One turn moves each row of this set onto another row. After a few examples, where does it send each row asked below?
Q138: [ 17.2  18.5 -28.9  21.0  14.5  -2.9  14.0   5.7 -20.8   2.8  -7.0  -1.6
 -17.9 -12.6  26.9]
Q734: [ 24.8   8.5 -36.8  -8.4  30.7 -14.9  -2.0  22.9  -6.4  19.1  18.6   0.3
 -15.0   9.9  26.5]
Q215: [  3.3  12.0   5.8 -14.4  12.1 -31.0  13.1   7.6 -26.8  13.0 -26.6   0.1
  -8.4   1.7 -10.6]
Q974: [-11.2  -1.3 -22.5   9.3  13.9   9.9  15.8 -12.7 -12.7  35.7 -13.7 -12.2
  -9.2  10.1  21.6]
Q51: [ -2.9  12.0  -1.4 -31.4  19.1 -21.9  10.1  37.8   5.7   5.1   9.6   5.6
 -10.7  -3.8  -0.8]
Q732: [-32.1   8.1  -5.3   3.0  19.7   8.2  -8.1  -5.2  -7.3  17.1  23.0  14.8
 -12.0  -9.0  11.4]
Q160: [ -4.9  16.8  12.3 -20.2  36.6  -7.2  17.1   9.9   5.1  18.6 -22.8  14.5
  11.1   7.2  13.7]
Q417: [ 17.3   3.2 -38.9 -14.9  26.9  -8.5   2.1  15.1  -3.4  14.3  27.4   3.9
 -16.6  -3.7  31.0]
Q77: [-21.0   1.6 -22.8   1.4  19.1  -2.0  13.9  -6.9 -16.3  33.2  -5.5 -14.7
 -13.6  22.2  19.7]
Q823: [ 20.7  -5.2 -11.3   4.4  18.1 -13.0  33.2  -2.1  15.6   6.0  -9.5   2.6
  11.4  -4.1  31.6]
Q279: [ 12.9   6.3 -23.1   0.1  48.7   9.9  -2.9  -1.1   5.2   6.5   3.3  32.4
  -9.2  -4.5   3.2]
Q47: [ -0.4 -23.2  -9.3  -8.3   6.2   8.1   3.7   8.6 -26.8  17.0  16.5   4.2
 -36.6   7.9   8.9]
Q999: [  2.6 -25.0 -15.4  -3.5  15.6   5.1   2.2   7.5 -33.2  10.0  13.2   2.7
 -36.7  13.3   7.1]
Q141: [ 14.8   2.4 -17.2  -9.1  11.6 -21.4   3.4  -5.3 -11.0   4.1  26.2   2.3
  17.5 -25.1  -0.2]
Q98: [ 37.4 -12.2   0.4  -4.7  16.0 -17.8   4.8  10.4 -26.8  -3.1   2.5  16.0
   1.2  -4.6  30.1]
Q367: [-27.2   9.4  -2.0  -0.4  16.6  15.9  -1.0  -8.3 -10.3  18.5  22.3  11.1
 -10.8  -7.3   7.1]
Q461: [-10.3  -2.1   2.5 -26.5  13.0 -32.1  19.5  26.5   8.6  15.2   4.1   9.5
 -17.0  -1.0   1.6]
Q137: [  8.2 -16.2 -10.1   9.4  23.1 -13.4  38.1  -1.7  14.3  11.0   2.8   3.8
  14.1  -7.1  23.7]
Q256: [  9.8   8.2 -25.5   6.3  37.8  21.2   6.1  -9.4   1.4   3.0   4.4  34.3
  -1.5  -5.1  20.6]
Q996: [ -5.8  14.3  20.1 -15.0  22.4 -10.8  11.8  11.7  -2.5  18.7 -16.4  26.8
   9.6  19.8  12.9]
Q821: [-11.9  -2.6 -16.1   6.8  13.1   8.5  17.1 -15.3 -17.8  35.0 -13.8 -15.6
 -18.4   4.0  20.3]
Q908: [-34.6  11.1  -8.9   8.9   9.1   8.3  -2.3   7.0 -12.6  15.7  12.3  14.1
 -15.5  -4.9   2.0]
Q251: [-11.9 -22.9 -17.7  -7.7  23.7   1.0   3.3   6.6 -33.1  15.0   4.7  13.9
 -33.0  12.3   3.8]
Q177: [ 32.3 -11.9   4.3   6.7  12.6 -12.8  11.4  10.3 -32.7   5.2   9.2  15.8
   9.3   3.0  29.9]
Q270: [ 14.9   6.7  -1.1 -15.1  16.6 -19.7  16.5  25.5 -26.4   8.8 -32.2  -0.9
 -12.9  -3.9  -3.0]
Q490: [ -6.8  15.3  12.6 -19.5  31.2 -10.6  16.3   6.2   6.3  21.5 -18.1  24.2
  15.6   7.6  17.7]
Q149: [ 14.7  11.3 -15.2 -10.0  10.8 -17.1  -2.0  -0.8   4.0  -1.7  15.6  11.0
  15.0 -29.6   4.5]
Q717: [ 14.4  24.5 -24.8  28.7  22.0  -6.6  10.1  14.3  -7.7   9.2 -12.8   3.5
 -16.1 -11.8  20.5]
Q582: [ 18.2   9.4  -0.5 -11.6  11.6 -22.5  19.9  16.5 -27.5   9.7 -31.1   0.9
  -7.1   3.6  -3.7]
Q441: [ -2.7   5.6  -0.2 -29.9  17.8 -30.9  12.9  33.1   7.2   2.7  13.4   9.6
 -13.7  -6.3   0.1]

Q582 moves to Q999
Q47 moves to Q51
And these:
Q908 moves to Q996
Q177 moves to Q734
Q138 moves to Q98

One turn moves each row of this set onto another row. After a few examples, where does it send each row asked below?
Q488: [-12.1 -23.2 -23.2  -0.1  -0.5  14.6  16.7   1.0  -5.5 -11.3   0.9  -4.2
  16.9 -11.9 -13.3]
Q187: [ -6.6  10.4  14.8 -18.2  -6.8 -13.5  11.5   8.5  18.5 -22.6  -1.3  33.0
   7.0   8.3  -6.5]
Q6: [ 10.0  -2.7  -4.1   2.5  11.1  14.2  28.9   3.4  19.8 -23.6  27.1 -15.6
  25.8   8.0   7.1]
Q752: [ -4.0 -23.6   3.9  19.5   1.6   7.3  12.0  14.8  43.4 -14.2  12.3  20.5
   0.6  11.7  11.1]
Q145: [  4.7 -20.7  -4.3   8.1 -16.2  -6.4  -7.6 -18.3   5.5  -8.5 -14.3  -1.1
 -19.4   6.7  -1.1]
Q18: [ 16.1  14.9  24.9  -6.2   2.6   5.1   1.2  11.4  -4.1 -10.2 -19.8  -2.4
  -2.2  32.6  -9.4]
Q238: [ 36.6 -22.8   6.4  17.6  -9.4   3.9  18.7  14.5   9.9 -13.9   2.6  21.3
  -0.1  -0.1  -0.7]
Q593: [  5.9  -9.1   3.4   2.2   9.5  16.1 -14.7   5.4 -17.9  -1.4  25.2  -3.8
 -15.4  26.1  -4.6]
Q318: [ -2.1  -3.2  12.9 -28.0  19.8 -17.3   0.8   6.0  28.0  11.3  23.4  -3.9
  -1.3  23.5  -1.6]
Q49: [ 13.9  -1.7  -6.7   2.8  10.5  14.4  32.1   1.6  17.2 -21.8  24.3 -13.8
  29.0   7.7   5.6]
Q443: [  0.7   0.5  27.9   4.5  16.5   7.7  17.9  14.2   2.1  -0.7  28.9  16.1
   1.3  -8.7 -12.1]
Q745: [-12.3  16.9 -11.0   7.4  13.0  21.9   5.7   8.7  23.4 -20.7 -16.2  -9.2
  -5.4  21.5 -14.8]
Q654: [ 39.9 -20.8   6.8  17.9 -14.9   1.4  15.1  13.9   8.1 -16.1   8.7  16.1
  -4.9   8.9   1.8]
Q332: [-17.7 -22.7  26.5 -14.1  -6.0   9.6   2.5   0.8  -9.5   1.7   6.8   5.9
  18.2   2.1  10.5]
Q563: [ -2.4 -20.7 -17.6  -5.0   5.2  -1.6 -17.6  24.6  15.4 -10.6 -20.1  17.6
  10.5  19.5   6.8]
Q9: [-13.3 -26.1 -20.8  -1.9  -1.7  18.5  14.0   1.5  -3.3  -6.7   0.4  -3.4
  11.7 -17.2 -10.6]
Q376: [ -2.1 -24.0   0.9  22.1   4.4   6.8   4.3  22.4  47.9  -8.3  12.7  17.0
   0.5  12.9   7.6]
Q652: [  5.9 -10.5   1.2   6.0  12.5  10.3 -10.0   4.7 -14.6   1.9  26.7  -3.9
 -23.3  25.4  -3.2]
Q349: [ 12.3 -13.0   2.5  10.0   6.8 -27.2  28.8 -10.1  16.4 -20.0 -11.3  -6.5
   7.7  11.1 -15.3]
Q650: [ 12.5   2.6 -13.2  -4.2  11.8  21.0 -14.7  19.9  22.4  12.6   6.5 -20.5
  10.4   6.1   9.3]
Q329: [  6.6 -25.4   1.6  10.3 -17.4  -9.6 -11.0 -16.5   5.9  -8.2 -12.0  -6.7
 -19.0   8.3   1.4]
Q675: [ -3.4  -7.6   7.2 -28.4  20.2 -18.9   0.8   3.5  27.3   5.3  22.6   4.8
  -2.8  23.3   6.5]
Q446: [  5.3 -14.3   4.3  10.1  11.4 -24.4  26.6 -13.0  20.8 -22.0 -12.5  -7.5
  11.0   9.5 -17.1]
Q300: [ -0.7  -2.4  28.5   4.1  20.2   5.8  15.7  15.7   4.7  -3.6  32.6  15.2
   3.6 -11.0 -10.1]
Q368: [ 11.4   3.5 -15.0  -2.7  13.9  24.8 -17.2  15.2  18.4  10.7   5.1 -17.4
  11.5   3.4   2.4]
Q419: [  9.8 -14.1   8.4   5.0   8.7 -24.2  24.2 -14.2  17.0 -23.7 -13.3 -10.0
  13.4   8.8 -15.7]
Q195: [-11.5   8.7  10.9 -17.4  -4.4 -12.5   7.9   5.1  20.5 -22.6   0.4  33.6
   2.6   7.3 -11.7]
Q174: [ 26.8  -4.0 -17.5 -20.2  11.9 -18.8  14.5  -4.2   7.9   1.8  10.3  -6.2
 -11.8   0.4 -17.0]
Q395: [ -3.0  -1.1  26.7   9.2  20.0   8.4  17.0   9.6   4.7   0.5  30.3  20.0
   2.1  -6.5 -12.4]
Q423: [  8.6 -10.3  -0.9   6.5  10.8  13.1  -8.1   7.0 -17.0  -1.5  28.5  -3.7
 -21.5  24.7  -7.1]
Q719: [ -4.0 -20.0 -15.3 -10.9   0.2  -5.1 -18.6  29.5  14.6 -11.1 -15.5  17.9
   9.3  11.7  -1.9]
Q512: [  9.8 -22.9  -0.8  11.5 -15.3  -3.6 -10.4 -15.7   0.1  -6.9 -15.8   0.3
 -19.8   9.4   2.9]
Q386: [ 15.0   6.0 -15.2  -5.5  10.6  22.0 -10.9  22.9  18.0  10.7   5.5 -19.8
  12.1   5.5   9.8]
Q365: [ 15.5   9.4  31.7   1.4   6.9   9.1   1.2  14.5 -10.0 -13.4 -15.5  -4.6
  -1.6  29.5  -8.6]
Q681: [ -4.6 -21.3 -11.8  -9.9   4.6  -4.0 -18.6  27.0  12.7  -9.6 -15.8  16.8
  13.1  16.6   4.5]
Q889: [-10.7  11.5  13.1 -17.9  -4.2 -18.0   9.6  10.3  24.7 -20.0   0.4  31.2
   6.7   8.1  -3.7]
Q167: [ 12.2  -1.6  -5.6  -0.3   9.1  12.8  31.3   0.5  15.2 -26.4  29.5 -15.3
  23.8   0.8   4.1]
Q624: [ 24.9  -0.4 -17.5 -20.7  13.7 -14.4  15.3  -2.8  10.4   1.7  18.2  -5.2
  -8.1   5.4 -22.0]
Q398: [-11.9 -30.1  23.0 -12.3  -3.1  13.3   1.2   3.6 -11.0  -1.3   7.7   3.1
  17.6   4.2  13.7]
Q385: [-14.3  13.6  -8.6   5.0  13.9  15.0   5.9   7.0  22.9 -17.2 -16.9  -7.6
  -4.6  26.4 -21.2]

Q167 moves to Q349
Q752 moves to Q385
Q681 moves to Q650
And these:
Q49 moves to Q419
Q376 moves to Q745

One turn moves each row of this set onto another row. After a few examples, where does it send each row asked below?
Q22: [ 31.1   0.2 -10.4  -2.6 -14.8  10.1  -2.3  -3.9   2.5   2.3  -2.4   7.5
  11.6 -13.8  39.9  14.9 -18.7   4.3  -6.5  17.8  21.2  -9.0   3.5]
Q564: [  9.7 -22.1   9.4   8.9  11.5 -26.1 -20.5  19.0  22.2  -8.1  20.7 -10.9
   7.4 -10.9  11.1  -2.6   0.6 -13.0   7.9 -13.9   9.1  16.1 -15.4]
Q893: [ -2.0 -25.9   2.0   4.3 -10.5  18.2   2.0  23.6   2.4 -17.6   8.0  -5.7
  -0.1  13.4  26.2  12.8  -2.7 -33.1   2.7  -2.2  -6.4   4.3  -3.0]
Q933: [ -6.6 -20.0  17.5 -12.8  22.2  16.4  11.4  -9.1   2.0  12.2   1.2  -4.2
 -13.7 -26.5 -11.0   3.9  -5.4 -16.5 -26.5  12.8  -4.5   0.0   0.4]
Q712: [-24.6   9.5  10.1  -9.9  16.7   2.2   4.9  28.8   2.1  26.6  31.8  -8.2
   3.8  12.1   3.2  -7.0   3.0   8.2  12.6   4.6   2.2  -2.0 -15.5]
Q528: [  1.0  -5.4   9.7 -12.0 -12.7  -5.9 -18.1  13.8 -12.9 -12.8  -7.9  -6.2
  -7.5  25.9  -5.8 -13.7 -23.3  12.8  13.9  -4.4   2.3  15.2  -1.1]
Q988: [  1.8 -13.1   6.2 -47.1 -21.3 -17.4 -13.2  10.8  16.2  10.9  -1.8  14.0
   9.3 -12.2  14.0   0.2   1.5 -11.7  11.5   9.9  26.7 -12.1  -4.1]
Q735: [ 10.9   0.6  20.8   0.5  11.4  -7.7 -21.7   9.9 -12.6  35.7  19.8 -14.8
 -23.5  -5.4  12.6   6.6 -25.2 -16.6   6.3   9.2 -15.8  -6.5   0.3]
Q943: [  4.0  19.4  -4.5 -17.6  16.3 -10.0 -13.2   4.8   0.2 -21.9   6.4 -18.8
   7.2   4.6  21.7  13.8 -21.9   8.8 -26.2  -4.7  17.3  -7.8 -24.4]
Q873: [ 11.7  11.7  26.6  -7.9 -14.4  11.7  -9.9   2.4   2.0  13.9  12.3 -21.0
 -19.3 -15.2   3.0 -20.1 -14.3   9.7  26.2  22.5  16.0   1.2 -22.9]
Q411: [ -3.3  -1.9   4.6   9.9 -20.0   3.1 -24.7  19.6  27.7   4.6  -9.1  -0.6
  11.1  14.4   5.3  -1.2 -16.3  23.0  19.9   3.5   1.9   9.8  -3.4]
Q107: [ -5.8 -11.2  -0.2 -12.0  19.6 -18.4 -34.5 -23.7 -11.3  12.8  -8.2  -1.8
  -5.9 -14.8  13.7  11.0 -25.8   2.7  13.2 -16.9   4.4 -19.2  -2.9]
Q556: [ -1.4  -0.6  12.6 -28.6  -5.3   1.4  -2.6  21.5   6.5  37.0 -12.5   5.3
  14.3  -9.4  31.1   4.6  -9.7  17.0   0.8  17.4   5.6   9.7 -22.9]
Q805: [  7.6 -12.8   0.5 -12.9  12.5  -6.5  -1.3  -5.4 -11.4  37.6  -2.2  11.9
  17.6   5.0  11.4  -3.7  -9.1  10.6 -14.4   9.9  -0.5  -0.6  33.2]
Q87: [-12.3  -1.7   1.4   6.1   1.3   2.7  -3.5  -4.5  11.3 -14.4  32.6 -24.4
  17.8   1.6  18.7  21.1  14.2 -13.1  -7.7  -2.8   3.6  -6.4 -19.8]
Q412: [  3.5 -21.7 -11.1  -3.6   2.0  24.7 -21.8  17.1   6.3  13.6 -20.5   2.5
 -16.2 -13.8  -3.3   8.8  -3.7 -16.4  27.7  13.5  20.7 -11.7   3.6]
Q326: [ 20.4 -13.7  12.0 -27.2  -9.3  12.7  11.1  -0.4   1.7  11.0   2.6  -6.8
  20.4 -34.2   9.7  -5.7 -15.4 -16.1 -12.9 -14.8   5.8  -0.4 -24.9]
Q36: [ 16.6  22.1  -1.5  -6.3   9.3   2.2 -24.0  20.1   2.8  -1.7 -15.5 -22.9
  16.2 -25.6   8.3  13.8 -13.5  -3.4   5.2   2.0  36.8 -15.4  19.7]
Q968: [ -4.8  31.8   8.6  -4.4  -5.0  27.6 -22.6   6.1   4.4   1.1  -9.1 -23.9
   8.4  -8.1  30.6  -3.3 -18.2 -16.3   4.3 -20.8  -1.5 -10.2   7.9]
Q986: [-11.5 -15.5 -22.9   0.1   6.8   5.4  -3.4   1.3  11.0  -2.5  -9.6   5.4
 -18.5   7.4 -23.0   2.2 -23.5  -9.9  -4.6 -12.3   1.8  15.2  -2.8]
Q643: [ -4.8  -1.0  -4.3   0.4  11.6  14.8 -14.9  14.0  19.6  16.2   2.1 -18.0
   9.2  -0.8  10.0  12.7  11.3 -21.5  30.7  -5.0  20.4 -21.5  22.9]
Q229: [ -8.1  -8.3   0.6   3.6  22.0   6.4  -6.9 -20.5  15.0   1.2   9.5 -11.4
  12.5 -16.8 -22.7   7.1 -19.5   6.5   9.7 -12.8  18.0  -9.9 -23.9]
Q937: [-10.5  14.0  12.8 -26.4  -6.4  19.5   4.0  -8.7  -3.7  -1.4  -2.9   5.0
 -10.6   4.8 -13.4   2.4  -5.7 -26.0   9.1  -8.6  22.1  23.4  -2.1]
Q451: [ 21.8 -18.3  33.3 -19.6  10.9   6.5   6.3 -16.8 -14.2  13.3  10.1  -4.7
 -23.0  -1.4   9.1 -18.2 -16.6   2.0   6.2   7.7   7.4 -10.2   9.8]
Q822: [ 24.9  -1.7  -4.0   2.5   6.9 -18.0  -0.3 -31.5   7.4  17.0   9.6 -19.8
  11.4 -14.0  14.8  14.7  -6.9 -20.4   8.3  -0.5  21.8  15.4  -0.8]
Q930: [  3.6 -12.9  21.9 -26.7  -5.9  17.5  -5.7  21.7 -12.2  -6.8  14.9 -32.6
   6.6  19.6  28.3  -4.1   0.8 -12.0  -6.7   9.3  -2.2  -8.5   9.2]
Q269: [ -6.8  14.1  23.9  -0.1  12.7  -6.1 -28.2   3.5   6.2  17.4  -8.2   3.8
   6.9 -13.2  10.4   8.3  -8.9   9.7 -33.7 -18.3  14.9  16.8  18.1]
Q140: [ -1.4  13.9   1.0 -13.6  -1.4  -2.2  14.2   7.5   0.7   2.7  14.1  17.4
  -7.1   1.0  11.8  21.8 -22.9 -22.9 -28.0 -10.9   9.5 -10.8 -10.6]
Q925: [  8.2  13.0  13.9  -8.2   7.0   4.7   4.2   6.1   6.3 -20.6  -6.1 -30.5
 -25.5 -14.4   4.4 -13.5  -7.5 -13.0  16.2  21.9  26.4   1.4  -6.6]
Q851: [-20.3  15.3   8.0 -30.7  11.8  -1.0 -14.2  35.4  21.5  30.2   7.9 -14.2
  -9.4 -13.3  12.1   2.2   8.9  -4.5  -1.5  13.0  21.5  -3.2  -6.6]

Q22 moves to Q805
Q412 moves to Q712
And these:
Q851 moves to Q873
Q269 moves to Q326
Q937 moves to Q564
Q451 moves to Q986

